Named moves (each a turn or a mirror), then the moves between two rows, first move first; the first pair answered:
move q712:
[ 13   8  28   3  21 -13 -10  -1 -36  12] -> [ 15  -4  22   3  13 -30 -16  -8 -15  32]
[  5 -18 -18  12  -6 -25 -25   1 -23   1] -> [  5 -10 -12  11   0 -14 -22   6 -37 -11]
[-19  17   8  11  -2  14   6 -10 -34 -11] -> [-16  -2  -8  13 -15 -20  -4 -25   6  25]
[  8  -3 -10  20 -11   4 -33 -15   2  21] -> [  6  11   0  20  -1  24 -28  -6 -24  -3]
move q499:
[ 27 -14   9  -9  13 -44  11 -34  -2  18] -> [  5 -15 -20   7 -34 -29  -7 -42  -5  16]
[ -7  17  18  -2   6  17   2   1 -39 -20] -> [-11  18  13   2  -2  19  -1  -1 -40 -20]
[ 13  16  -2 -14  -6 -17  -2   4   9  16] -> [ 10  17  -6 -11 -16 -14  -6   2   8  14]
[  9  18  -3  15  -5  16  -7   7 -12  10] -> [ 15  19   6  10   9  11  -1   9 -11   9]
move q213:
[  4 -22  12 -12  -8  14  21  -3  10  26] -> [  5 -15  16 -13   1  24  25   3   1  11]
[-12  -1 -21 -14 -19  29  15 -17  46 -49] -> [ 13 -17  -8 -19  -8 -29   4 -29  66  17]
[ 17  25   6  14 -13 -16  14   9 -20   5] -> [ 10  25  -3  17 -23  -6  14   8 -18  -4]
[  1   7   0  22 -34 -12 -31  -8 -69  49] -> [  7  18  19  17 -10   1 -19   5 -89  30]
Pairs:
Each pair is two moves apart.
[  8  -8 -14   3 -24 -13 -12  -7   3  31] -> [ 20  10  18  -7  20   3   8  11 -28   0] : q499 q712
[ 10 -14  -8  -6   7 -27   4 -13  37  29] -> [-14  15 -12   7 -16  35  -1   3 -28 -28] : q712 q499
[-10  18 -20   9 -38  20 -29   8 -18   9] -> [ 13  29  20  -4  11  12 -14  22 -41   7] : q213 q213
[ 28   9  27 -15  45 -25  14   8  -5  10] -> [-12   4 -34  19 -47  -4 -23 -11  -4  17] : q712 q499
[-27 -27  12  19  16 -41   8 -17 -25 -11] -> [-38 -29  -3  24  -3 -30   2 -21 -18 -18] : q213 q213
[  6   6 -25  12 -44  -3 -19   6 -16  14] -> [ 17  21   6   3  -4  11  -1  23 -43 -12] : q213 q213
[  8  10  30  -1  21 -11  10  14 -26   7] -> [-16  -9 -19  12 -31  -7  -4  -4  21  11] : q213 q712
[ -5 -12 -17   3 -15  -1 -10 -10  34   1] -> [ -6  -7 -17  10 -26  -5 -20 -11  15  12] : q213 q499
[-15 -18 -27  22 -40 -14 -20 -15   2  19] -> [  6   6  28   2  35   7  13  15 -40 -23] : q712 q499
[ -1 -23   6   4   4 -22   4 -16  56  10] -> [-23   7   5  16 -16  37   4   0  -6 -43] : q712 q499
[-16 -16 -26  -1 -21 -15   0 -12  38   9] -> [-18 -11 -28   7 -35 -13 -10 -13  19  14] : q712 q213
[ 21  29  38   8   6  13  -2  -2 -11   2] -> [  4  15   1  18 -36  15 -15 -19  22  10] : q213 q712
[ 23   4  13 -10  28 -19   3  -1   2  19] -> [ -7  -3 -29   5 -26   6  -8 -11  23   0] : q213 q213
[ -6 -14 -25  18 -19  11  -5  -2   8 -19] -> [ 11   1  13   9  17   4   4  10 -31 -17] : q213 q712
[ -3 -19  -7 -15   9  -1  23   0  51 -22] -> [-14 -20 -23  -5 -20   2  10  -6  49 -13] : q213 q499
[-10 -11 -13   1  -9  10  11  -6  24  -9] -> [  6  -3  11  -7  22   6  21   3   8 -11] : q213 q213
[-17  17  19  -1  12   4   1  29  12 -18] -> [-20   5   3   5  -7 -14  -8  16  38   6] : q712 q499
[-13  -8  -8   1  -6  14   3   7  36 -14] -> [ -7 -12  -9   2 -13  -7  -8   1  35  13] : q213 q499
[ 21 -15  10 -23  52 -21   8   6  19   8] -> [-13 -25 -42  -3 -11   1  -9  -9  47  -4] : q213 q213
[ 16   4  35 -17  36  -5  18   8 -11  -3] -> [-17 -15 -26  -1 -29   6   1 -13  39  -5] : q213 q712
[-19  -9 -16   8 -41   4 -29  -1 -10  25] -> [  9   0  30  -6  11 -12 -13  12 -38  30] : q213 q712
[-12  -9 -40   2 -32   1  11  12   5 -14] -> [ 13   2   4 -14  23  -8  30  27 -23 -17] : q213 q213
[-23  16  17 -16  14  -3  13  -3  -2 -14] -> [-30   4  -4  -9 -10 -16   0 -14  19   5] : q712 q499
[ 10 -10  -8  -5   3  16 -12  -1  42  -6] -> [  9 -11 -12  -2 -11  13 -18  -6  40   2] : q712 q213
[ -5  -4 -23   9 -12  10 -13  -6 -25   9] -> [ -7  -1 -19   4   3  25   1   2 -21 -19] : q499 q213
[ -9  -3 -46   2 -15  49  -5   4  27 -25] -> [  0 -13 -42  -6   4  31   6   2  54 -19] : q499 q213
[-26  18  -4   5 -25  35   4  16 -26 -27] -> [ 12  -3  26 -14  22 -37  11   8  10  37] : q213 q499
[-12  -1  -2  -8  20  -2  17  -2   6 -47] -> [  0 -13   3 -10  21 -38   8 -12  22  -1] : q213 q213
[-14  -5   2   8  28   1   7  -6 -38  19] -> [-27 -17 -24  17   0   0  -1 -16 -10  25] : q213 q712
[ 25  15   6 -12  12  -9   4 -23  -5 -11] -> [ 23  13  -1  -6  -5 -17  -7 -28  -8   5] : q499 q213
[ 17   5  30 -11  41   5  27  18  -2 -15] -> [-19  -4 -28  18 -49  18  -6  -3   8   0] : q499 q712
[ 5  9 19 -6 21 24 33  2  2  2] -> [-13   1 -16   9 -28  25  12 -10  13  16] : q499 q712
[-14 -18 -21   1   5 -20   1 -15  32  10] -> [-21  -1 -10  -3  20  17  14  -1  10 -32] : q213 q213
[  8  26  12   7  -4   3  -2  13 -69   0] -> [ 25  19  31 -10  35 -14  16  16 -43   1] : q213 q499
[  0  -8   7 -19  23  -4  23  27  25  -6] -> [-10 -17 -12 -14  -2  -8  13  16  40   8] : q213 q213
[  8  -3  -1 -36  16 -17  24  11  70  -9] -> [-19   2 -31 -21 -27  12  11   7  66 -29] : q712 q213
[ 18   5  20  11  19 -25 -15  12 -22  29] -> [ 11  14  17  18   8  -8 -19  16 -41  15] : q499 q213
[-18   1 -13  23 -32  -5  -7 -13 -25  18] -> [ 11  -1  24   2  26 -29  15  -3 -15  22] : q499 q712
[  3 -33   9  -3  26  16   7   9  20   6] -> [-15 -29 -12  10  -8  32  -5   5  10  -1] : q712 q499
[  4  10 -17  24 -28  29   2 -12 -15 -16] -> [ 20  18   9  20  -7  17   2  -6 -42  -4] : q213 q712
[-12  -4 -16  -5  -5  22  12   1  17 -36] -> [ -1 -15 -13 -11   7  -3  16  -2  40 -16] : q499 q712
[ 28 -32 -11  -8  22 -13 -50 -12  -2  33] -> [ 12  -9 -14   2   5  32 -53   0 -46  -6] : q712 q499
[  5  -5 -30  16 -32 -13 -13 -27  35  30] -> [ -2   9 -26  26 -48   4 -24 -24  -7  24] : q213 q499
[ 17 -22  17 -19  28   6  -5  31 -23 -20] -> [ 11 -42 -14  -8 -12 -22 -27  10  11  23] : q213 q213
[ 14  19  38 -11  40  13  19  16 -33 -31] -> [-18 -10 -34  17 -57  -5 -23 -20  14  17] : q499 q712
[-19  -7 -13  14  24  33  16  14  51 -14] -> [-15   9   6  13  38  43  19  22  16 -24] : q213 q712
[ -2   5  -6   4 -17  -6 -18  -1 -26  29] -> [  7   4   1   0  -5 -17 -13  -2 -19  39] : q213 q712
[ 1 -6 -4 -2 25 12 24  4 16 21] -> [-14   2 -17   9   0  36  14   6  -4   5] : q499 q712
[-14  20  -9  -9 -18   9 -30   6  -2  -5] -> [ -2  26   9 -13   0   2 -26   9 -19   2] : q213 q712
[ 40 -10   0   8  14 -35 -44  -5   7  11] -> [ 12   4 -19  21 -15  19 -45   2 -17 -41] : q712 q213
[ 41  17  41  -5  69 -35  -6   8 -17  -3] -> [ -7 -10 -49  28 -43 -28 -44 -27  42  17] : q213 q213
[ -6  -7   0   1 -10 -13   0  -6 -13  16] -> [-14  -1  -3   4 -11   5   4  -1 -21  -6] : q213 q213
[ -1  12  11 -12  20   6  16   4 -25 -12] -> [  0  -5  -7  -4  -6 -26   0 -14   3  29] : q213 q213
[ 28  21  28   1  24  -2  21  16 -22  -7] -> [ 19  18  17  -2  22  13  30  17  -1 -31] : q213 q499
[ 14  14  35 -10  30   7   8  16 -20 -15] -> [  9   6  24 -13  33  12  16  15   7 -30] : q213 q499
[  3  -6 -14 -13  26 -28  22  -8  65 -13] -> [ 19  -5   8 -16  39 -48  19  -6  45   9] : q499 q213
[  4 -14 -19  -1  -4  -9 -12  -8  25  20] -> [ 14  -1   9 -13  34   9   8   9   5  -9] : q499 q213
[ 16   8 -51  -5 -37  30  14  -1  21 -18] -> [ 40  -5 -34  -9 -24 -20   7 -10  27  38] : q213 q499
[ -6 -22 -32  17 -50 -11 -30 -23  14  52] -> [-11  16   7   4   4  61   7  14 -45 -45] : q213 q213
[-18 -16 -22  -3 -11  -1  -1  -8  20  -3] -> [ -3  -2  15 -14  28  -1  11   8 -15  -9] : q213 q712
[-28   3 -20   8 -14  63  -6   4  14 -48] -> [ 16 -26   8  -8  24 -31 -11 -13  54  46] : q213 q499
[-15   5 -14  12 -27  16 -15  13  -3  -5] -> [-15   3 -11   4  -9  25  -1  18  11 -25] : q499 q213
[ 11  20  23  -3  13   7   6  13 -33  -6] -> [ 13  16  27 -10  24   7  15  14 -17 -12] : q712 q213
[ -1  17 -17  15 -19  46   8 -19   3 -32] -> [ 25  -7  -4  -4  13  -7  18 -29  51   9] : q499 q712
[-26   2 -20   0  -8  43   4   9   9 -47] -> [ -3 -22 -14 -14  17 -11   9  -3  62  -1] : q499 q712
[-19  12 -17 -17 -11   5 -42   5 -18   0] -> [-22  13 -17 -22   1  19 -29  10 -10 -23] : q499 q213
[-26  -6 -12   6 -20 -12  14 -25  38  19] -> [-32   3 -15  16 -39  -1   2 -24  12  20] : q213 q499
[ 28  16 -14  14 -36 -20  -6  -2   0  36] -> [ 30  35  11   0   6  18  23  21 -22 -23] : q499 q213
[-19  16 -15   5 -26  42  21   6   2 -54] -> [  7 -15 -12 -11   2 -24  26 -10  69   4] : q499 q712
[-20 -17 -28  18 -39  25  -9 -10  22 -17] -> [ 15  -8  27 -10  43  13  25   9  12 -31] : q712 q499
[-18 -15 -13  19  -5 -16  18   1  30  35] -> [-33  -1 -22  29 -29  13   8   4   0  16] : q213 q499
[ 35   9  17   0 -17 -56 -20   3 -24  63] -> [-17  24 -34  18 -74  28 -21   7 -26 -20] : q213 q213
[-13  -4   9  13  -9 -29  20   3  45  11] -> [-31   8  -6  25 -41   1  10   6  19 -10] : q213 q499
[  0 -19 -25  -9  -1  13  15  -3  43 -13] -> [ -3 -22 -31  -1 -19   1   1  -9  38   7] : q213 q499
[-12 -21 -13  -7  34 -14  22   0  63 -19] -> [  3 -23   2  -7  41 -42  14  -3  48  15] : q499 q213
[  0   4  -2   1 -24 -18 -13  -8   2  17] -> [  5  18  19  -3   1   1  -2   5 -26  -9] : q712 q499
[ -8  17  -9  -8  13  25   6  14   2 -41] -> [ 18   0   7 -14  29 -31  -2   3  18  19] : q213 q213
[ 15  10  16  -9  28  12  16  14 -17 -19] -> [  5  -6 -16   7 -26 -16 -15  -8  -1  32] : q499 q213
[ 12   8   1 -17  37  -4   6   6  15  31] -> [-14  21 -20   2  -6  37 -10   8 -19   3] : q499 q712
[  3   4  26  -5  45 -34 -10  -6 -12  43] -> [-36  25   0   6  14  41  -4   6 -33 -33] : q213 q499
[-11  12 -12   6 -14  20  -2   4 -12 -16] -> [ 12  11  16  -2  18 -12   2   5 -17  14] : q213 q213
[-17   2 -26  -5 -22  30   9  -3  26 -35] -> [ -8  -9 -23 -13  -9  10  13  -7  53 -21] : q499 q213
[-10 -34   1   9 -27  -7 -10  21  -3  16] -> [ -7 -24  16  -2   4  13  10  34 -11 -18] : q499 q213
[  7  -2  14  -4  -3 -20   8   3   4  16] -> [ -8   7   4   7 -26   3   1   7 -13  -1] : q712 q499
[ 13   8  21   3   8  23 -15   3 -21  -4] -> [  1  -2  -5  11 -24  20 -26  -9   1   6] : q213 q712
[  6  -7 -18 -12  -5   2  15   8  43   1] -> [ -4   9 -14  -8  -8  32  15  17  11 -27] : q712 q499
[  1 -14  -7  17 -30 -53 -33  -8   8  59] -> [  8  21  44  -5  45  12  14  33 -42 -36] : q499 q213
[-11  20  -3  12 -43  -1 -29   8 -45  32] -> [ -4  30  16   7 -21  12 -19  19 -63  11] : q213 q213
[  8  -5  -1  -2   6 -18   9  -9  31   9] -> [ 16   4  15  -6  22 -15  15  -1  12   4] : q499 q213
[  4  24 -17  42 -50  -5 -18 -12 -27  13] -> [ 17  40  18  30  -7   8   1   4 -58 -12] : q213 q213
[-13  11   4 -28  29  18  15  26   6 -43] -> [-17 -12 -28 -21  -7 -14  -1   3  55   2] : q712 q499
[  4   4   8  17 -16  -1  -2   7 -68  -8] -> [ 25  -3  29   0  23 -27  14  10 -47   4] : q213 q499
[ 18  -3  29 -10  42   6  23   2   2   3] -> [-13 -12 -26  15 -35  13  -9 -18  15  18] : q712 q499
[ 28 -33  21 -12  14 -53 -13 -13  11  67] -> [ 32  -1  57 -18  50 -11   5  13 -52  15] : q499 q213
[ 10  -4  -4  -1  10  -6  -7 -14   0  46] -> [ -2  12  -6   6  -1  29 -11  -5 -35  14] : q712 q499
